In the rows, 128 means zero.
One turn moves every row onto another: examples first, then more rows asked
Z774: [113 128 145 122 120 145 128 128 122 151  97 173 123 106 120 117 124]
Z262: [131 149 138 117 153 132 160 134 131 133 172 130 146 111 133 105 103]
Z945: [133 129 108 105 123 108 163 151 151 139 139 116 124  86 140 148 115]
Z149: [135 159 164 129 115 159 131 140 118 123 132 142 109 154 109 129  94]
Z746: [119 112 175  91 146 133 151 135 112 123 144 112 104 146 139 142 139]
Z822: [102 123 136 145 106 130 122 141 132 117 124  92 134 146 142 175 133]
Z432: [118 149 156  94 135 110 162 115 104 150 141 122 122 101 137 127 122]
Z715: [101 131 141 140 135 129 133 118 156 133 155 104 141 121 140  98 156]
Z805: [ 98 123 130 140 111 173 140 107 122 137  99 140 102 139 132 120 115]
Z403: [133 125 138 137 128 160 114 101 116 142  99 160 109 128 117 129 117]
Z504: [158 125 128 123 112 165 136 123 143 132 112 130 153 112 157 120 163]
Z526: [141 101 137 137 154 114 128 132 130 140 152 126 145 114 143 166 142]
Z447: [125 172 122 122  97  94 153 135 119 134 126 135 131 103 156 144 135]
Z675: [108  99 127 111 117 157 131 139 128 129  94 162 143 126 126 124 123]
Z690: [144 147 127 135 141 127 132 131 164 106 148 127 100 120 117 105 164]
Z986: [127 156 157 148 109 143 126 154 123 115 116 151 125 140  96 125 147]
Z14: [153 152 131 140 101  99 123 112 138 147 115 144 127 111 144 105 143]
Z555: [103 109 144 128 118 101 106 129 163 138 133 108 107 135 122 146 140]
Z441: [136 146 125 104 102 170 143 121 141 141 131 125 141 110 171 114 116]
Z907: [134 124 154 132 149 130 158 130 127 101 157 117 117 166 115 105 140]
Z448: [108 139 101  89 110 109 116 129 122  94 138 142 126 140 128 141 131]
Z103: [116 125 139  97  90 103 137 120 127 121 119 105 137 163 154 143 122]
Z598: [115 144 111 115 126 122 146 147 144  93 156 125 129 144 110 103 107]
Z223: [108 163 151 120 109 121 132 169 143 129 141 129  92 113 157 158 135]
Z464: [ 83 127 153 128 131 134 151 119 121 141 132  82 114 115 139 142 147]
Z245: [142 133  93 118 133 128 111  97 119 109 131 113 130 114 125 159 132]
Z993: [120 113 149 108 101 108 116 131 141 145 131 136 154 143 164 107 121]
Z128: [127 140 142 137 123 150 151 186 136 123 151 133 106 124 153 138 105]
Z557: [115 133 121 172 103 144 147 156 130 107 122 101 109 145 124 138 117]
Z677: [115 130 115 131 118 176 152 135 122 125 105 160  95 113 144 125 123]
Z679: [138 100 133 109 133 178 152 134 119 128 102 157 118 125 139 129 122]
Z459: [157 106 143 102 125 142 115 157 142 125 148 142 134 142 161 138  99]
Z757: [162 134 142 171 120 125 148 109 115 133 111 107 113 139 126 127 138]
Z398: [172 139 142 133 133 125 143 122 120 133 119  99 124 116 133 179 129]
Z293: [109 152 146 144 127  96 133 127 123 130 160 154  86 137 149 138 149]
Z506: [133 125 157 135 107 148 136 141 143 126  98 120 143 131 114 117 169]
Z632: [163 135 157 100 130 126 127 129 121 118 144 138 110 152 164 169 130]
Z252: [109 118 103 125 114 113 172 126 111 115 148 116 133 151 158 143 112]
Z850: [145 123 115 121 148 138 117 106 156 120 157 106 152 122 126 118 117]
Z818: [153 130 128 110 123 110 156 113 130 120 144 119  75 155 133 142 110]
Z171: [125 145 109 118 133 136 116 142 136  94 143 138  92 109 133 159 161]
Z319: [125 154 129 117 101 172 128 123 121 123 145 135 132 151 147 126  85]

Z432 -> Z448
Z293 -> Z555
Now find these:
Z598 -> Z907
Z459 -> Z128
Z506 -> Z504
Z223 -> Z822
Z677 -> Z805

One turn moves every row onto another: examples first, then more rows asked
Z92: [ 87 146 108 105  48  83 104 124 135 173 135 107  66 117 159 165 161 139
 105 161 139  80 118 172 153  96 151 144 138 136]
Z290: [ 83 175 110  41  92 136  99 115 123 153 148  96  62 124 130 117  95 137
 101 126 122 135 131 153 171 113 143 162 137 130]
Z621: [175 180 101  79 108  95 125 134 155 175 168  95 103 113 141 154  93 132
 103 180  99 119 133 144 159 113 140 174 138 133]
Z150: [172 181 107  82 114  93 123 134 161 168 168 101 102 105 135 155  94 126
 106 181 105 120 135 138 150 121 140 181 136 140]
Z130: [ 83 149 106 113  42  87 145  94 138 141 122  85 113 102 131 121 147 146
 113 119 107 120 124 145 173 112 173 174 144 135]
Z800: [137 164 106  56 114 111 136 115 139 185 125 111  87 125 118 137 127 149
 105 189 166 161 138 148 155 110 155 174 124 126]
Z740: [148 168 117 132 159 103 116 139 134 166 140  88 108  97 130 167 152 137
  92 145 123 110 130 149 165  94 139 156 141 132]
Z20: [ 79 176 116  46  97 136  99 118 129 143 149 102  60 117 126 118  98 132
 102 126 126 137 132 149 160 123 144 170 133 138]
Z366: [ 86 170 113  37  94 134  96 114 122 147 150  95  68 125 125 117 105 138
 107 126 119 137 135 143 165 127 135 169 136 132]
Z971: [102 170 104 152  68  94 102 124 129 132 137 104  98 136 135 139 147 144
 111 100 130 118 132 139 113 123 133 175 130 131]
Z752: [ 78 154 109 118  47  88 146  96 144 136 122  92 109  97 129 124 142 140
 112 119 112 119 123 146 167 114 178 176 140 142]
Z122: [110 165  92 143  58  92 103 121 117 147 135  93 104 151 144 135 149 157
 110  98 119 116 129 145 132 108 127 162 138 116]
Z381: [ 81 148 110 113  47  87 143  96 141 133 124  89 114  99 126 123 150 142
 117 119 108 120 128 138 165 122 170 181 141 141]
Z906: [136 166 106  58 114 111 136 115 140 184 125 113  86 124 117 137 127 149
 102 187 167 161 136 151 155 108 156 173 125 126]
Z273: [151 165 113 126 157 101 114 138 130 168 139  84 114 102 131 167 157 140
  94 145 118 111 130 146 169  97 134 156 142 128]
Z272: [149 166 119 127 162 102 113 138 133 162 141  88 113  98 127 167 158 136
  97 145 122 111 133 142 161 103 135 160 140 134]
Z618: [ 84 144 119 105  58  82 100 128 145 154 140 116  68 106 145 168 169 129
 115 162 146  82 126 154 129 125 146 165 129 149]
Z44: [136 165 107  57 114 111 137 116 140 184 125 113  86 124 116 138 126 148
 104 188 166 162 138 148 154 110 156 175 125 128]
Z810: [169 184 105  87 111  95 127 134 162 174 166 100  95 105 139 155  86 125
 101 181 107 119 131 147 155 108 147 174 136 139]
Z966: [ 97 134 107  86  48  78  95 123 128 165 139 101  84 125 149 166 179 146
 118 161 130  81 129 150 145 123 131 156 137 132]
Z888: [ 98 177 100 161  62  97 108 124 131 144 136 104  87 138 146 138 133 145
  99 100 132 115 123 156 127  97 144 159 132 126]

Z966 -> Z618
Z381 -> Z752
Now find these:
Z810 -> Z621
Z20 -> Z290
Z272 -> Z740
Z122 -> Z971

One turn moves every row onto another: examples first, then more rows asked
Z658: [132 123 125 159 132  94 141 106 160 141 105 121]
Z314: [138 149 142 127 110 131 157 139 103 127 156 159]
Z347: [130 128 134 154 133  97 135 118 168 128  99 116]
Z313: [132 138 135 132 121 161 152 148 106 145 142 168]
Z183: [152 108 104 136 123 174 122 131 135 142 111 110]
Z372: [121 133 158 144 150 147 152 105 126 148 151 163]
Z280: [130 151 152 145 131 113 159 123 116 135 154 159]
Z723: [147 111 116 108 122 175 129 141 128 126 112 116]
Z918: [131 159 145 130 110 133 157 144 114 138 133 170]
Z289: [120  93 130 153 152 144 129 106 156 140 130 105]
Z783: [126 125 144 150 131  99 131 106 159 120 114 109]
Z229: [161 140 118 127 100 131 124 133 139 123  93 113]
Z738: [120 151 155 152 133 128 156 130 126 152 138 175]
Z172: [126  91 110 154 146 142 135 113 154 154 119 115]
Z303: [125 145 137 127 111 135 153 154 103 133 157 151]
Z48: [151 135 112 131  98 109 132 135 139 120  98 116]
Z779: [122  97 134 145 164 159 133 112 157 150 124 119]
Z392: [117 125 135 134 133 155 156 147 108 148 162 151]
Z996: [129 127 140 125 131 173 148 125 107 139 151 161]
Z382: [148 110 110 137 113 169 123 136 122 134 112 102]
Z374: [111 133 146 153 145 127 160 132 122 150 159 151]
Z389: [149 133 117 126 102 118 131 142 143 107  99 110]
Z200: [142  97  94 130 113 157 131 138 130 136 115 111]
Z220: [152 147 133 111 106 124 134 139 140 110  97 118]
Z963: [141  99 100 128 125 165 129 145 137 126 111 106]
Z541: [118 133 142 152 141 156 156 135 120 158 146 171]
Z638: [125 159 162 136 127 121 153 112 124 133 141 166]
Z559: [130 130 132 134 128 158 153 132 106 139 167 157]
Z737: [136 108 123 161 157 148 130 107 160 160 112 115]
Z60: [120  94 120 160 156 141 136 117 160 148 115 111]
Z994: [133 134 143 164 132 104 130 102 156 142 103 110]
Z664: [124 131 145 153 148 141 160 116 116 143 165 159]
Z346: [129 134 155 145 145 106 137 106 168 134 107 123]
Z110: [145 130 125 120  99 118 124 127 138 104 108 103]
Z651: [134 153 147 115 109 146 146 129 106 122 140 163]
Z479: [116 148 150 143 123 108 160 139 117 141 148 156]
Z727: [127  96 127 167 147 157 127 107 146 153 116 106]
Z7: [136  97 111 124 117 163 125 131 132 120 126  99]
Z221: [152 144 125 135  95 121 126 129 134 117  97 109]
Z960: [143 140 137 158 131 103 131 108 164 138  93 121]

Z479 -> Z303
Z559 -> Z664
Z221 -> Z382
Now find these:
Z783 -> Z110
Z996 -> Z372
Z541 -> Z738
Z48 -> Z200
Z723 -> Z779
Z960 -> Z229
Z347 -> Z389

One turn moves every row onto another: examples first, then more rows asked
Z478: [171 144  70 128 144 153 124 103 137 106 147 137 135 113 103 132 116 106
  94  88 137 162 130 125 166 128 151 152 113 119 123 175 130 133 174 172]
Z268: [183 131 118 204 155 137 104 163 139  87 136 121 156 136 123 131 121  97
  94  92 127 137 170 168 196 117 143 159 138  91 122 157 118 133 153 141]
Z86: [180 143  90 171 179 148 113 152 127  65 144 174 121 167 100 114  78 119
 123  94 116 113 116 148 219 129 201 173 150 126 117 158 115 126 162 148]
Z581: [161 118  71 142 141 118 125 149 119  65 143 162 181 151 117 151 113 106
 115  63  75 115 126 173 184 189 142 140 128 124  86 168 143 127 129 116]
Z567: [162 122 100 172 172 141  87 120 132  83 122 178 132 124  85 115  96 111
 141  91  92 143 163 156 150 141 172 157 163 125 112 157 102 132 139 121]
Z938: [191 157  99 168 193 168 124 152 138  65 132 167 145 127 139 120 107 109
  79  72  90  85 139 135 210 151 141 158 101 115  89 183 111 118 110 116]
Z920: [160 155  62 184 161 151 112 130 138 114 165 177 129 141  97 147 124 146
  72  85 111 130  93 116 200 155 140 141 163 129 122 177 128 101 106 135]
Z74: [203 136  91 152 148 152 109 114 130  87 125 177 123 123 105 142  97 101
 159  59 114 121 143 186 155 126 162 151 155 123 105 129 110 110 157 133]
Z115: [166 142  83 141 146 130  83 111 146  94 141 164 144 128  97 144 106 110
 119  85 135 154 161 176 151 147 171 154 153 150  82 135  98 106 148 127]
Z747: [207 183  91 162 181 167 117 148 143  78 158 160 128 125 139 146  96 106
  79  58 120  94 135 145 203 155 129 157  97 110  74 170 115 114 116 130]
Z477: [164 151  78 157 174 130 101 148 137  71 167 160 129 167 101 119  88 116
  97 104 132 131 127 133 211 139 207 167 148 142 105 150 104 113 163 140]
Z625: [157 124  92 169 154 149 121 145 157  70 122 140 138 119 130 152  88 119
  75  85 134 154 159 186 204 115 156 160 119  99  91 166 109 143 158 168]
Z640: [178 115  89 149 157 164 111 107 126 109 104 145 145 134 113 128 115 121
 100 118 123 158 137 153 183 123 153 168 118 121 130 192 141 137 155 168]
Z500: [180 128  87 165 126 151 117 140 128  88 158 177 119 125 137 143  83  97
 118  81 108 114 155 168 116 154 128 183 153 135 109 198 138 117 145 125]
Z777: [185 144  72 156 137 138 123 174 141  81 143 165 110 105 121 173  96 135
 102  82  94 130 112 126 198 116 102 155 119 117  81 194  83 133 132 143]
Z89: [160 149  98 116 143 150 101 130 158  98 128 184 120 153 139 163  89 136
  84 112  86 136 130 136 211 161 131 134 173 141 128 155 108 127 139 157]
Z6: [177 134  61 177 162 166 131 125 131 107 140 188 120 141 112 151 117 145
  87  80  92 112  83 127 210 136 142 140 160 125 133 173 129  95 112 137]
Z965: [173 190 101 125 133 146 112 144 156  97 162 178 127 143 116 151 104 117
 109  73 102 122 120 126 199 168 115 123 176 124 133 145 116 130 154 155]
Z455: [192 158  90 160 190 157 103 143 144  82 152 152 131 134 150 141 100 109
  54  90 103 108 152 127 201 157 142 159 101 125  80 176 102 107 107 119]
Z35: [174 156  59 170 148 160 124 130 140 109 147 184 142 144 106 156 133 148
  82  69 123 117  81 147 215 147 139 143 158 137 112 167 135  87 112 139]
Z300: [185  96  67 145 145 119 111 137 109  89 150 150 138 162 145 178  90 106
 105  90  63 122 136 162 177 175 141 141 131 118  96 158 136 116 123 124]
Z431: [170 164 121 139 140 153 103 150 149  91 113 185 158 161 122 136 121 128
 113  95  89 115 126 152 220 164 120 137 179 136 139 160 127 128 137 144]
Z437: [198 162  84 160 163 141 109 152 131  77 164 160 126 172 109 134  90 110
 117  86 144 113 114 158 217 130 194 169 147 135 105 137 117 104 169 148]
Z98: [171 137  68 156 147 120 112 146 117  84 174 156 135 147 109 169  81 109
 119  60  80 129 128 160 167 194 130 143 128  98  86 169 145 147 127 135]
Z848: [195 146  96 154 143 158 120 121 122 109 128 134 166 132 100 116 145  98
 120  85 137 136 128 145 177 125 140 159 123 115 140 174 149 125 169 156]
Z957: [181 153  86 167 134 124 118 190 137  77 146 155 153 109 108 145 136 121
 107  80  96 118 116 115 198 124 100 150 127 127  94 191  86 123 132 115]
Z861: [170 132  88 164 146 140 143 150 150  64 151 130 141 105 126 135 110  86
  89  61 119 131 156 140 186 109 156 139 126  92 119 146  99 128 180 148]
Z900: [195 133  87 167 134 131 102 182 136  93 123 155 141 128 132 171 123 136
  96 106 103 126 123 147 210 115 100 163 124 138  82 191  90 112 120 125]
Z228: [156 135  86 159 125 148 120 144 136  76 150 186 144 120 124 129  94 102
 112  77 112 120 154 171 121 164 133 182 151 146  99 207 138 123 143 120]
Z320: [172 120  80 146 119 146 124 137 133  81 147 178 140 127 146 141  99  96
 105  85 111 115 156 172 123 152 138 181 149 155 103 193 132  99 147 117]

Z640 -> Z478
Z625 -> Z861
Now find these:
Z98 -> Z581
Z777 -> Z957
Z86 -> Z477
Z6 -> Z920
Z567 -> Z115
Z89 -> Z965
Z228 -> Z320
Z747 -> Z938

One turn moves every row onto another: examples first, then more rows asked
Z876: [ 98 120 159 103 160 143 103 163 113  96 104 101 124  96 149 127 142 100
 129 138 152]
Z595: [120  85 104 130 128  89 133 162 132 110  94 124 126 114 152 134 125 129
 102 125 122]
Z923: [134 121 134 137 145 136 107 136 141 123  77 117 140 141 168 126  91 101
 127 160 120]
Z946: [135 120 144 138 117 125 154 117 143 107 124 102 114 133 151 149 102 148
 111 133 159]
Z79: [113 126 176 106 133 132  78 173 146 116 113 119 150 108 155 147 127 115
 109 118 136]
Z590: [129 137 129 108 146 157 102 134 114 132 116  87 115 107 152 100  93 144
 141 112 137]
Z685: [135 117 114 128 146 165  71 155 125 110 137 122 130 132 127 124 139 128
 119 104 115]
Z242: [122 113 151 118 130 130 155 140 136  80 135 123 115 119 145 139 108 129
  94 105 138]
Z452: [135 125 165 125 147 118 119 140 134 132 121 144 152 118 158 153  97 154
  93 146  85]
Z767: [136 115 133 132 133 148  80 171 157 116 113 139 151 133 147 173 141 140
 110 123 114]
Z191: [113 103 150  96 171 133  91 151 104 122  93 104 146 140 117 143 118 156
 130 155 102]
Z37: [100 105 106 113 137  91 134 119 135 111 102 103 128 123 154 134 110 140
 120 131  94]
Z824: [118 103 159 109 135 121 120 111 134  97 136 142 125 160 136 135 117 117
  98 151 119]
Z544: [116 125 147 105 165 127 130 131 140 154 122 138 119 101 132 120 166 106
  96 120  99]
Z682: [165  94 137 117 124 167  88 134 143 148 116 127 136 133 133 155 124 140
 127 125  98]
Z817: [153 124 154 123 134 162 127 123 166 125 107  99 111 107 153 123 142 108
 147 108 145]
Z201: [131 125 138  94 162 146 128 142 126 139 120 117 145 130 116 158 186 142
 147 123 149]
Z56: [127 106 111 135 149 141 127 145 120  98 146 127 137 121 107 152 135 180
 114 142 121]
Z132: [150 120  92 133 156 143 126 149 143 150 126 131 140 145 151 151 129 142
 160 118 138]
Z717: [134  93 168 108 145 117  95 161 148 135  93 136 137 124 172 167 152 118
 130 136 138]
Z659: [102 140 156 108 180 135 108 133 110 116 114 118 121 124 148 147 141 104
 159 153 155]
Z23: [138 111 137 101 147 100 114 156 112 149 113 151 126  99 122 110 127 146
 107 112  94]
Z415: [112  91 123 123 116 115 126 158 127 125 110  86 120 123 105 143 157 130
 106 152 112]
Z352: [116  98 136 115 140 110 152 125 139 119  96  98 108 136 144 128 101 157
 133 173 124]
Z856: [132 132 154 133 113  95 123 162 136 149 105 114 109  90 173 115 124 118
 115 140 135]
Z143: [153 146 150 126 129 134 149 158 109 130 130 153 134 109 110 139 130 146
 104 132 146]
Z978: [157 119 168 157 136 144 120 139 138 123 102 138 113  98 126 123 139 135
  97 164 145]
Z88: [115 158 138 110 148 116 122 152 110 118  93 118 167 118 175 147 123 134
 141 152 150]
Z61: [125 132 120 130 158 172  94 118 112 121 107  98 129 102 116 131 120 128
 156 155 116]
Z453: [120 117 127  90 162 105 155 125 116 149 105 111 119 133 140 133 146 159
 134 152  94]
Z69: [118 140 133 127 134 138  81 169 113 121 128 113 146 118 139 117 143  98
 117 122 158]
Z514: [108 118 115 110 142 116 133 137 128 115 154 120  99 113 140 110 154 121
 133 109 148]
Z698: [142 113 122 121 143 152 103 100 143 157 106 114 147 134 156 168 126 126
 140 133 103]
Z843: [138 122 158 129 158 129 171 102 146 122 122 127 121 122 152 119 111 132
 136 154 143]
Z269: [153 129 153 125 161 131 168 119 122 147 117 108 118  97 131 120 155 156
 141 144 121]
Z706: [128 128 126 123 169  94 130 157 112 150 102 128 126  90 117 125 146 157
 140 139  97]
Z894: [137 103 168 103 161 130 113 156 144 107 117 106 141 111 154 162 123 169
 162 112 107]
Z903: [150 147 173 124 167 127 146 130 122 142 142 146 113 113 128 135 127 153
 126 122 146]
Z133: [125 137 104 120 142 181 109 135 105 117 126 116 144 125 117 128 127 104
 125 139 125]
Z667: [134  98 176 114 143 131 100 138 139 141  99  87 115 121 165 177 141 135
 150 137 143]

Z544 -> Z132
Z242 -> Z659
Now find these:
Z133 -> Z706
Z514 -> Z201
Z352 -> Z79

